[[ 5.729  6.513  6.089 -0.009  0.608  6.408]
 [ 6.430  6.240 -0.012  0.211  6.746  5.739]
 [ 0.189 -0.260  5.796  6.293  5.641  0.404]
 [-0.410  5.745  5.920  5.537  5.336  0.235]
 [-0.116 -0.374 -0.117  6.171  5.446  5.679]
 [ 6.212  6.186  5.988  0.196  0.419  0.396]] >> 6.212

[[-0.475  0.549 -1.737  3.932 -1.782  0.764  1.712 -2.141  3.147 -2.339
  -0.386  3.867 -1.731 -3.642]
 [ 0.281 -0.180 -2.650 -2.504 -3.053  1.941  1.899 -2.334  3.424 -0.435
   0.397 -0.008 -1.580 -2.272]
 [ 3.509  4.066 -2.875 -2.759 -0.619  4.227  2.419 -4.215  0.153 -1.714
  -3.716  0.427 -2.559  3.957]
 [-0.526 -1.713  0.401  3.785 -4.712  0.393 -3.931  2.046 -1.559 -0.149
   1.270  3.738 -1.542 -3.744]
 [ 1.800 -0.993  0.777 -2.492 -1.881 -4.580  1.132  4.119  0.933  3.762
   1.258 -0.621  3.751 -1.983]
 [ 2.051  4.770 -3.776  2.769 -0.752  0.786 -2.110  0.041  3.875 -4.681
  -3.727  2.687 -1.253 -3.245]
 [ 1.267  3.398 -2.013 -6.282 -5.510  2.353  1.880  3.319  2.820  0.510
   2.256  3.367  0.865 -0.039]
 [-1.441 -0.022 -4.081  4.465  3.978  1.101 -0.955 -0.436 -2.667 -1.495
  -1.645  2.042 -2.995 -2.718]
 [ 0.001  0.459 -2.461 -3.439  1.970 -0.303 -2.293  0.436 -1.024  2.111
   1.523 -2.169  0.882  1.761]
 [ 1.105  2.498 -0.619 -1.793 -1.732  0.811 -1.992  6.457 -3.301 -4.137
   1.582  5.459  1.369 -1.178]] >> 1.105

[[-1.871  6.581 -1.112 -1.540 -3.155 -1.209 -1.510  2.570 -2.755  2.056
  -0.055]
 [-1.592 -0.489 -3.243  6.208 -4.873  0.406  2.450  4.062  1.459 -0.608
  -0.417]
 [ 5.147 -0.293 -1.125 -4.524 -0.393  1.501 -2.480 -1.036  1.770  4.659
  -2.189]
 [-2.834 -1.277  1.974 -0.329  0.668  0.371  0.386 -2.747  1.355 -4.875
   3.338]
 [-2.483 -0.536  0.657  3.312 -3.114 -0.869  1.189  1.672 -0.918 -4.196
   2.389]
 [-0.199 -1.999 -3.951  5.684 -5.338  1.636  2.495  3.163  2.760  0.238
  -0.331]
 [ 0.089  2.202 -0.504 -3.279 -3.049  0.604 -1.494 -0.729  0.089  0.266
   2.115]
 [ 5.623 -0.983 -3.255 -3.666 -3.603  2.796 -1.940 -0.952  1.787  6.484
  -1.292]
 [-0.487 -2.750 -1.052  6.901 -1.931 -0.842  2.647  3.898  1.181 -2.356
  -1.585]
 [-0.603  0.431  5.544 -1.276  6.793 -0.990 -0.665 -0.626 -0.701 -3.752
  -0.990]] >> -0.603

[[ 1.291  1.788  0.439 -1.541 -2.042  1.721]
 [-3.115  0.323  0.245  0.393 -0.517 -3.167]
 [ 2.308 -1.824  1.971  4.363 -1.789 -2.510]
 [ 1.439 -1.831  0.724  4.313  0.881 -2.236]
 [-2.025 -2.009  1.135  7.081  0.290 -4.320]] >> -2.025

[[ 1.712  1.652 -1.740  1.365  1.883  3.355  3.536  0.079 -0.164  3.789]
 [-3.290 -1.932 -3.528 -2.019  3.202 -3.961 -2.717 -3.450  1.602 -3.577]
 [-2.105 -4.153 -1.011  1.304 -1.744  0.303 -3.681  3.116  1.320  2.892]
 [-1.602  1.658  0.204 -1.115  0.953 -3.642  4.878 -3.487  0.827  2.077]
 [ 5.309  2.134 -0.304  2.090 -3.398  2.190 -4.437  4.494 -3.306 -5.403]
 [ 1.149  0.712 -2.990  2.493  3.171  0.048  2.488 -0.780 -1.183  3.081]
 [ 0.812 -1.559 -3.215  5.958  1.175  0.800  3.668 -0.564 -1.111  6.676]
 [ 3.319  3.209  6.126  0.916 -3.187  5.077  3.724  1.059 -1.678  1.407]] >> 3.319
---
Q: [84, 238, 190, 14]
A: 14, 84

Q:
[[48, 43, 80, 36, 47, 50, 88],
 [69, 16, 61, 25, 22, 19, 73],
 [73, 42, 30, 36, 29, 38, 22]]
A: 88, 73

Q: [-497, -633, -541, 582]
A: 582, -497

Q:
[[236, 156, 181, 111, 119, 160],
 [165, 49, 225, 170, 142, 122]]
A: 160, 165

Q: [216, 136, 63, 50, 158, 250, 219]
A: 219, 216

Q:
[[154, 146, 150, 85, 152, -114, 184],
 [-15, -34, 94, 156, 62, 329, -48],
 [569, 615, 187, -28, 437, -556, 642]]
A: 184, 569

Q:
[[-299, -915, 72, -398, -268, -784],
 [-377, -316, 418, -536, -328, -147],
 [-37, -570, 760, 330, -25, -450]]
A: -784, -37
---
[[126 181 150 152]
 [126 201 198  43]
 [155 201 174 144]] => 152

[[202 167 171 101 114]
 [ 55 137 127 130 130]
 [106 124 101 102 159]] => 114

[[-272  176 -270  196 -233]
 [ -41  279  301   24  545]
 [-731 -356  564 -448  271]] => -233

[[ 27  29 -14 -41]
 [-16  21 -21  20]
 [ 32 -38 -18  20]] => -41

[[141  69   1 159 178]
 [ 97  92 122 158 135]
 [141 219 107  63 159]] => 178

[[173  99  75  49 162 136 135]
 [132  92  74  59 165 113 132]
 [118 107  94  59 209 108 149]] => 135

[[312 321 107 319 326]
 [236 296 927 361 274]
 [342 336  55 315 329]] => 326
